Each run below is a few steps of one of 6 hidden systems, one row a step.
seq 1, Zapak (10 x 22):
[[-10   8   7  28  53  15  -2 -35  29 -25  -6   1  42 -11  -5  -8   1  16
   58  26   5   3]
 [-24  -2 -22 -41  28  23 -28 -35  14 -33   1   6   5 -36   4   5   5  21
  -38  11  11  48]
 [-29 -70  37   2 -10 -19 -31 -10 -21 -36  40 -19 -12 -18  -5 -12  15  11
    4   5  -3  21]
 [ 19  -6  21 -21  24   5 -11 -38 -23  19  58 -31 -37  16  10  -5 -44 -23
   19  -3   3  10]
 [  0   2 -20 -10 -22  29   5  21 -40   6  26   1 -45   2  51   2 -24  23
  -39  -4 -27 -21]
 [  1 -14  15  42  -6  -6  43  -3 -39  11  -2  17  -5   3   0   5  -8  35
   45  -1 -46 -46]
 [ 14  50 -23  -8  35  17  43  -7 -18  12 -14  14   5 -34 -36  12 -29  25
   12 -13  14 -15]
 [-11 -23   4  -9  17  -2  17  60   4 -36 -48  14  -8 -43 -18  -7   9  36
  -22 -11  16   0]
 [  9 -30  67 -18  24 -32   8  -9   7  -5 -35  -1  -6  12 -48  11  -2 -13
   16 -21   3  26]
 [ 13  23  16 -44 -20  -7 -24  17   3  34   9 -25 -21  -2 -30  12  -8 -33
  -57 -25  25  23]]
seq 2, gan, 10 rows:
[[  7  19  36  15  13   4  23 -18 -40   8  59  -7  -8  -5  -6  -9 -33   0
   33 -25  12 -42]
 [ 11  22 -25 -11  35  37  21  17 -10  12 -20   8 -28 -16  33  -2 -57  25
  -21   0   7 -25]
 [-27 -32  26  18   1   4  12   1 -29  -6 -53  19  10 -16  -9  16 -22  59
    0   5 -36 -11]
 [ -2   4   5 -12  15  -5  -4 -22 -26  16   0 -27   7 -33 -77  18 -27  15
   21   2   5  36]
 [ 16 -32 -25 -39   1 -13   1  52   1  -5 -24 -18 -45 -22 -23  -5  -1  -4
  -36  -7  15  34]
 [ 18 -37  38 -13 -13 -33  24  11 -12 -21 -28   7 -20  49 -15  14  23 -19
   16 -17 -20  20]
 [ 29  66  -2 -30 -15   0  20 -17  -3  21  11   4   2  24 -31  32  26 -32
  -11 -29  -6  11]
 [  9  23 -15  18 -42 -16  19  58  14  33 -18  13   5  -2   5  -7  15 -13
  -36 -21  18 -45]
 [  0  10   4  42  -6  -7  18  12   6   0 -49   7  55  44   8  -3 -19 -15
   38  16  26 -11]
 [-15  52 -22   0  10  32 -30  -7  45  -4 -32  -1  50  -9  -9  21  18   8
  -13  20   4  27]]
seq 3, sud (10 x 22):
[[ 35  12 -50  -3  12 -25  30   6  18  55 -27  -4 -12 -22 -49   2  -7 -15
    9   0  10  -3]
 [  6 -25 -23 -10 -28 -23  33  50  -9 -28 -63  20   3  22   0   1  20  -7
  -17  -5  15  14]
 [ 21  14  47   7  11 -21   5  21  29 -19   5 -11  11  26 -38   1  49 -32
   42 -18   5   1]
 [ 12   6  -8 -28 -12 -34 -13 -12  53  39   5   4   1  -7  -6 -10  16 -47
  -50 -15  41   1]
 [-20 -15  13  23 -47  -2 -24  41   3 -17  -7  -8  31  40  42 -15   2 -23
  -22   8  31  -6]
 [  3  39   9  26  12  19 -36 -22  46  14  13 -24  40  27   3   5  14 -22
   38  24  -7  10]
 [-26  -9 -59  -1 -31 -13 -26 -39  22  22   3  14  24 -29   6   6  28   7
  -41  25  -9  18]
 [-26 -31 -21  35 -21   0  -2   8 -39 -53  28  -6  35   0  12 -20  12  12
   39  24  14   8]
 [ 13  23 -24 -23  59  26  -6 -38  23 -33  36  -6  -5 -11   7  -6  18  -2
   30  13   1  26]
 [-24 -39  -1 -27  -2  -4  -1 -30   3 -25  21  34 -28 -26  43  -8  24  23
  -46  -9 -18  -4]]
seq 4, sefup (10 x 22):
[[-15  -3 -38  -9 -48  -3 -17 -24 -55   8  39 -22  15  -4 -17  10 -11  -8
  -13   9  11  41]
 [ 24 -17 -29  23  15   7  10  37 -17 -14  38 -29 -34  -6   1 -18  15   7
   55  18 -25  -7]
 [ 22 -16 -25 -24  22  -6  33 -39  13  -8 -26  38 -28  38  42   8  12  -8
    5   5 -35   9]
 [-14  32  12 -15 -32   3  26 -10 -35 -33  30  38  13 -10   3  14  38  18
  -28 -37  -1 -21]
 [  5   2  36  19  43 -13  19   3  24   8  21   7  -5 -38 -14 -28 -10   8
   26 -18  26 -57]
 [ -5  -5   6 -29  27  16  -1   1  12  10 -52  10  -4   2  23   0 -61   3
  -46   0  35   9]
 [-34  -6  55   5 -25  16 -38  23 -24  -7  -9 -24  13 -13 -32  25  -3  33
  -21  -2 -22  18]
 [ 12 -25  -6  14   2 -32 -15 -28   9  59  13 -36  -9 -15 -52   1 -13 -15
   30  18 -12  15]
 [ 23 -14 -65 -16 -28  -4  19  37 -31   6 -14 -10 -24  25  14  -1 -17 -21
  -12  14  12  28]
 [ 16   4  19  19  -9   4  17  34  -3 -32 -10   7  -8  38   1  16  53   9
   38  -3 -54  -2]]
seq 5, gan, 10 rows:
[[  2 -62  22   0   9  -7 -20 -14 -17  -3  50 -25 -51  11  33 -16 -12  -2
   15  11 -25   6]
 [ 18   0 -21 -21   8  17  19 -37 -39  -1  46   4 -47  17  31  10  -5   5
   14  -1 -42   6]
 [  9   5 -23   4  -4   2  48  -2 -38   5  28  27 -31 -30   5   1  12  39
    3 -18 -38 -43]
 [  6  -2 -12  13  24 -13  62  -5 -41  -3  -7  22   2 -26 -21 -11 -32  23
   34 -14  20 -36]
 [ -3  20   1 -23  42  20  30  14 -18 -34 -40  17   7 -30 -19   5 -29  31
   -7 -15  30   6]
 [-12 -18  62 -20  22 -11  -4  16   9  -4 -50   4  -3 -27 -46  15 -13  26
  -25 -21   4   7]
 [  3 -14  44 -28 -11 -18 -19   5 -16  28 -18 -29 -10  12 -45  17 -37 -22
  -25 -15  20  37]
 [ 23   5   7 -22 -29   7 -13  53 -11  18 -18 -33 -36  37 -10  24  -1 -20
  -26  -6 -17  33]
 [ 28  -1 -10  11 -37 -24  17  16   7  40 -31   0 -13  44 -12  23  28 -20
   12   3 -47   2]
 [ 13  38 -59  11 -47 -18  29  -2  -7  19  -9  14  36  21 -22  13  37 -22
   11   2   4   4]]
seq 6, Zapak:
[[-18 -10 -24  12 -32 -10   7 -75 -28  25  13  23  17  11   9  21   1  12
    6  16 -42   6]
 [ -5  29 -48  20  -5  19   5  13 -37 -11  56 -16  16 -40 -19 -12   3  17
   31   9  14 -11]
 [ 12 -32 -16  -1  66  13  22   7  21 -38 -12  12 -28 -13  34 -23 -12  17
   28  15   0  -9]
 [-13   1  27 -42  13   6  19 -45 -27 -43  -6  34  -4   1  -1  28  14  24
  -15 -23 -19  21]
 [-16  -1  48  -2  -8 -12 -16   5 -18   6  54 -20 -11 -50 -41  -4   9  13
  -14 -31  12 -23]
 [ 11 -33  19   0  25  -7   5  15  -7  22  -8 -14 -29   7  23 -23 -74 -18
   -5  -3  41 -19]
 [  2  15  18 -12 -18  34   3  25 -43  -2 -36  -4 -12  42  15  36 -26  16
  -18  -4 -34  17]
 [  5   3   1  26 -20 -14   5  10   3  54 -10 -10 -14 -28 -49  23  17  26
    7   0 -52 -20]
 [ 23 -12 -61   0   3 -35  45  10  -8  24 -31   8   6 -14 -30 -16 -24 -18
   10   3  44   1]
 [ 21  19  -4 -16   9  18  19  61   3 -56 -34  -3  -2  28  -3   6  33 -10
   11  -7   9  24]]
seq 7, Far, 10 rows:
[[-13 -23  -5  21  25  -5  10  14  12 -24 -37   2  14 -48 -48   4  27  45
   32  14 -21   5]
 [  7 -33   6 -33  37 -31   8  -6  11 -35  -7  -3  -4 -22 -51 -10  14 -15
   10 -10  40  44]
 [ 12  -3  37 -49   5   2 -14  38   1 -30  23 -15 -41  -1   1  -3  19 -20
  -44 -35  25  20]
 [ 22 -10  44  -8 -15 -20  -2   7  15  43  21  -5 -43  33  28  -6 -11 -35
  -26 -25  -4 -34]
 [  7  30 -20   5 -45  -2  17 -17 -25  49   0  12  13  41  28  12 -33 -21
  -21  -3   3 -19]
 [-12  34 -31  49 -32  26   9  30 -11  20 -29   5  37   6  11  12   1  30
   14  21 -28 -30]
 [ -5 -10 -34  34  19 -10  11 -11  29   0 -54  10  41  -8 -27   2  14  17
   46  35 -12  12]
 [-19 -13 -16 -20  10  -4 -14  -2   7 -57 -16   0  29 -24 -39   4  42  10
   -1   9  18  59]
 [  4 -25  39 -19  20 -14 -29  26  34 -35  39 -23 -26 -17 -13 -18  43 -18
   -4 -14  16  14]
 [ 20 -17  16 -37   9 -15 -12 -24  19  11  39  -3 -38  25  38 -15  -9 -48
  -29 -17  24   6]]
seq 8, Far, 10 rows:
[[ 23 -49  -9 -32 -13 -28   9  17  -8  25  -8  -8 -70   3  -1   4   1  -9
  -35 -12 -27  12]
 [ 25  -3  -4   1 -45 -30  46  15 -49   9  19  13 -17  38  -1   4  11 -25
    9 -28  -3 -17]
 [ 33  63 -38   6 -10   9  42  31  11  25 -17  22   2   9   1  12  19  -6
   -2 -15  -4 -38]
 [-11  -6 -16  20 -13 -17  26  12  35   4 -74  44  36   1   9   1  18  13
  -18   6   2 -26]
 [-16  20  30  13  -7 -10  -6   2  19 -27 -39   6  70  16 -34   9  24 -12
   15  -3  31  17]
 [ -4  14   7 -11   7   3 -53  26  59   6 -10 -32  17 -14 -25   1  22 -18
  -24  12  23  32]
 [ -9 -64  10  -4 -16 -21 -44   2  27  -2   6 -24 -11  27  30 -18   6 -34
  -21  21   8  33]
 [  9  12   2  -5 -25  11 -23 -21 -18  -4  59 -20  -6  52  29   6  19 -36
   14   6 -18  21]
 [  5  19 -51  14 -17  15  -5 -19  12  29  47   5 -15 -11  39  -1  25   5
   -9  16 -38 -25]
 [-19 -19 -39  32   1  -4  32 -37 -10 -20   9  38  27  -3  45 -18   0  19
   27  18  -1 -30]]
seq 9, desup (10 x 22):
[[ 10  25  58  -6  20  -2  22   7  22  11 -17  22 -18 -15 -25  18  25  24
   -7 -38 -32 -36]
 [ -5 -10  31  -1 -14 -36  17  27   6  28 -40  10  12 -15 -28  -8 -26  -7
  -36 -25  46 -27]
 [ -2   5  26  18  -6  19 -11  72 -20  -9 -41 -34  12  20 -16   8 -34   7
    4   7  16  11]
 [ 10 -10  12  14   3  -1 -27  22  44  30 -58 -22  -5  22 -18  23  16   1
   10  23 -45  24]
 [  3 -16 -26  -3 -55 -43  -7  -4  10  28 -15  -6  19  24 -26  11  34 -42
  -15   5   6  34]
 [ 24  28 -41   7 -25   6  -1  47  -5 -14  38 -27   5  20  -2 -12  31 -36
   22   5  21  10]
 [ 27  28 -33   1  21  15  10   7  54  -8  -4  19  -9  31  54  -9  35 -20
    9  11 -15 -14]
 [-23  31   9   1 -24  -5  -3 -37  27 -17   9  44  50  18  35   2  38 -11
  -27 -12  16 -20]
 [-25  39  15  18  10  18 -29  -2  20  -9  41 -16  43 -32   3 -21  -7  -1
   -2  -2  53 -24]
 [-18 -18 -15   6  40  29 -30  -7  31  -4 -20  -9   8 -12  47 -20 -48  13
  -11  35  23   5]]
seq 10, sud (10 x 22):
[[-29 -37  -3  -9  23  13 -26 -49 -27 -37  26 -11   8  -6  17  -7 -29  16
   15  25   8  41]
 [ -6 -13  -2 -23  21  33 -25 -24 -28 -25  55 -20 -38 -16  17   8  -4  24
    1   7 -34  29]
 [  4 -32  -8   0  16   6  18 -32 -33   7  42   8 -53 -14  35  -9 -21  24
    7   0 -39 -23]
 [  9  24  -4  -9   9  30  44 -15 -55  -7  15  22 -23   8  28  13 -34  28
    5 -16 -19 -26]
 [  7  34  16   4  27  27  32  22 -13   4 -12  14 -23 -30 -10  15 -12  49
   -1 -19 -29 -44]
 [  1 -10  26   0  27 -15  39   0  -9  22 -50  25  -6 -28 -33   6 -38  33
   -2 -18   3 -29]
 [  6   2  39 -22   9  -3  13  36 -27   0 -47 -11  -5  -4 -52  18 -32  10
  -13 -23  17  19]
 [ 26 -25  33 -11  10 -19  -8  48  16  33 -30 -35 -38   1 -47   6 -12 -12
   -2  -9  -7  13]
 [ 30 -29   3 -12 -27 -37   7   9   3  45 -33 -10 -26  44 -17   9 -12 -44
   -7  -6  -1  19]
 [ 28  23 -10   5 -51 -12   6  43  -7  24  -4 -18  -3  51 -11  16  26 -38
   -1  -8  -6   6]]
seq 11, desup, 10 rows:
[[ -8  -5  23 -28   8 -18 -10 -41  19 -35  -6  13  24   1 -40  19  53  -9
    7  -9  -5  50]
 [ 10 -19  13 -28   2 -25 -23  20  16  -9  50 -27 -28 -25 -16 -23  23 -33
  -25 -19  40  12]
 [ 23 -15  14  -8   9  13   0  25  -5  -1  19 -14 -43  47  66 -19 -34 -30
   -7  -2  12 -14]
 [ -4  43  29   7 -21  33  -8 -27  -7  27   5  13   1  38  36  34  -5  14
  -15  -5 -51 -21]
 [-19  21 -19  35 -30 -16   1 -20   5  57   9   9  36 -44 -31   4   0  18
  -10   2   0 -40]
 [ -7  -9 -61  17  10   0  25  20 -23 -13 -27   0  34 -23 -11 -19 -35  13
   22  25  46   5]
 [ -7 -14  -2  -6  37  24   0   6   6 -64 -34   2   7   2  -2  10  26  33
   29  20 -27  42]
 [  0 -37  38 -26  14 -40 -17 -41  39 -10  13   6 -14 -10 -28   1  48 -15
   -5 -11 -12  28]
 [ 14 -15  13 -35 -14 -21  -6  10 -21   3  49 -22 -30   6   2 -19 -17 -46
  -32 -26  51  10]
 [ 18  15  13   6   4  40  -1  40 -16   8  23 -19 -44  31  54  -2 -29   3
   -2  -1 -24 -28]]
seq 12, sefup:
[[  2  60 -73  14 -10  16  22 -14   3  20   2  14  37 -24 -14   7  13  11
    5  12   6 -13]
 [-15 -33 -35  25  13 -10  21  30  17 -49 -34  22  25 -23  10 -26  24  21
   17  19  23  -7]
 [ -5   3  27 -28  39   5  -7 -38  15 -57 -11  10  26  15 -10   6  16  -9
   14  -4  23  46]
 [ -9   3  15 -38   4   3 -43  -5  21 -13  54 -17 -23 -35  -4  -5  29  -9
  -48 -16  16  18]
 [ -3 -52  38  16  -5 -14 -26   3   0  12  39 -25 -25  19  42 -32 -29 -24
    3   5  13 -22]
 [  8  36   6   1   0  45 -10 -22 -26  24  11 -15  -8  42  40  23 -48   1
    3  11 -27   0]
 [-21   4 -35  29 -25  16   3  -5 -14  26   2  12   1 -34   6  17  15  54
   -8  18 -59 -28]
 [ -6 -32 -34  25   4 -34  50 -37 -31  -4 -16  27  26 -13 -22  -9 -14  15
   47  12   8 -10]
 [ 15  23 -29 -39  37  22  34  15 -25 -51 -14   9  -9 -19 -25   7   5  13
    5 -14  21  32]
 [  0 -46  44 -28  22 -22  -5  18  32 -30  -9  10 -38 -25 -13  -5  42  10
  -23 -21 -16   8]]

Name the system that made each run.
seq 13, 2 rows:
[[ -8  20  23  -1  -9 -14 -11 -28  19  17  67   8   6 -24  10 -18  19 -19
  -24 -26  27 -43]
 [ -6  15 -10   8  17  26   5   7 -11   6  15   0   6  -8  45 -24 -64   2
  -13   3  50 -35]]

desup
seq 14, 2 rows:
[[  5   5 -13 -37  17  14 -13   4  35   0  17  11 -40 -17  50 -14   5  -5
  -62 -11  12 -15]
 [-26 -18  47  35 -22   0   1 -17 -23  -3  22  15  17  25  54 -12 -26   7
    3  -4   1 -48]]

desup
seq 15:
[[ 16  -3  42  24 -36 -20  19  29 -25  31   7  -7  -8  45   7   0 -20 -26
   10 -21   3 -37]
 [ 24  64 -34   6  -1  38  18  10  -3  28 -29   0  17  38  15  22 -27  -8
   12  11  -9  -2]]

gan
seq 16, 2 rows:
[[-23   0 -34   3 -55   2 -40  -2 -21  19  29 -30  15 -18 -22  13  16   2
  -24  20 -11  34]
 [ 12 -39 -35  37   2  -5  -2  35   3 -15  30 -25 -17   2  20 -32  14  -5
   50  30  -7  -6]]

Far
seq 17, 2 rows:
[[  7  43  30  -6  14 -17   6 -51  20  40   1   5  31  -3 -48  15  -7 -21
   11 -18  18  -8]
 [-20  -6 -25  -8 -37  -1 -22  53   1  11 -25 -13   7 -32 -10  -2  -7   7
  -66   1  37   8]]

sud
seq 18, 2 rows:
[[  8  73  24   7   5  33  17  -8 -11  -7 -17   9  35  28 -18  34   9   9
   27 -12 -18  -3]
 [ -8   8 -33   5   1 -18  -1   2  52  26 -16  18  11 -61 -25  -3  37  17
  -28   1   2 -20]]

sefup
seq 19, 2 rows:
[[ -2  29 -20   2 -52   4   2  42 -16  32 -48  -3  14   4 -34  31   6   7
  -35  -4 -12   9]
 [ 19 -16 -16  36 -10 -36   9  40  32  30 -37 -17  12  -3 -45  -7  23 -15
   34  12   0  -4]]

Zapak
seq 20, 2 rows:
[[-23   4  49  17 -25  24   0   3 -31 -10 -21  16  10  39  34  28 -10  31
   -9  -7 -45 -15]
 [ -9  27   6  27  -3   0  -5 -26  -3  60   4  -9  18 -40 -49  17 -17  27
   14   3 -24 -26]]

Zapak
seq 21 (2 x 22):
[[  4 -14  -8   7  -2  21 -13  61 -14 -37 -33 -36   6  29  -5   3  -6  -5
   23  22   6  47]
 [ 17  -2  -1 -18  18 -11 -11 -23  55  10 -30   3 -13  12 -20  22  52 -10
    7   9 -49  35]]

gan
seq 22:
[[ -4  27  73   6  34  20   7 -16   2 -32 -11   8  17  18 -16  22  14  18
   36 -18 -22  -5]
 [ -4  14 -15 -28   8 -15 -15 -35  35  46   6   7  -8 -52 -24   4   3   2
  -54 -11  12  -4]]

sefup
seq 23, 2 rows:
[[ -1 -26 -16   6   1 -27  25  44 -10  10 -30  -3   4 -37 -33 -23 -33   0
  -14  -7  56 -16]
 [  5 -11  29 -13  26  13   5  28  -4 -45 -60  -6  11  34  -5  10 -21  -3
   12   1  21  38]]

gan
seq 24:
[[ 14 -19 -19  39  -8  -4 -19  40  22  52  10 -38 -27  -9   4 -13 -11  -2
   14  25 -23 -24]
 [ 11 -32 -59  -5  -6 -11  28 -29 -22  -6 -25  17   1  39  25   2 -12 -14
   20  26 -10  34]]

Far
seq 25:
[[ -9 -19 -47  -3   8  -7  42 -49 -42 -33 -15  34  22  -1  -7   7  -2  23
   31  14  -5  27]
 [  3  21   3 -18  29  19  -1  18 -12 -48  44 -15  -9 -42 -36   0  38  22
   18 -15   3  13]]

Zapak
seq 26 (2 x 22):
[[  7 -22 -10   3  15  -1  24 -54 -32  20  -8   9  -2  35  29  -3 -64  -7
   23  13   2   1]
 [-16  44  -7   1 -15  43   5   3 -55 -10   6  -1   9 -17 -16  33  -3  49
   -1  -3 -39   3]]

Far
seq 27:
[[ -8   3  15 -22  32  18  -3  16 -12 -74  42  -6   1 -20   6 -20  12   4
    6 -15  42  13]
 [  8 -15  63 -23  53   2  -7 -18  42  -3   7  11 -45  -4  26  -9  -7   0
  -13 -20  -7 -20]]

gan
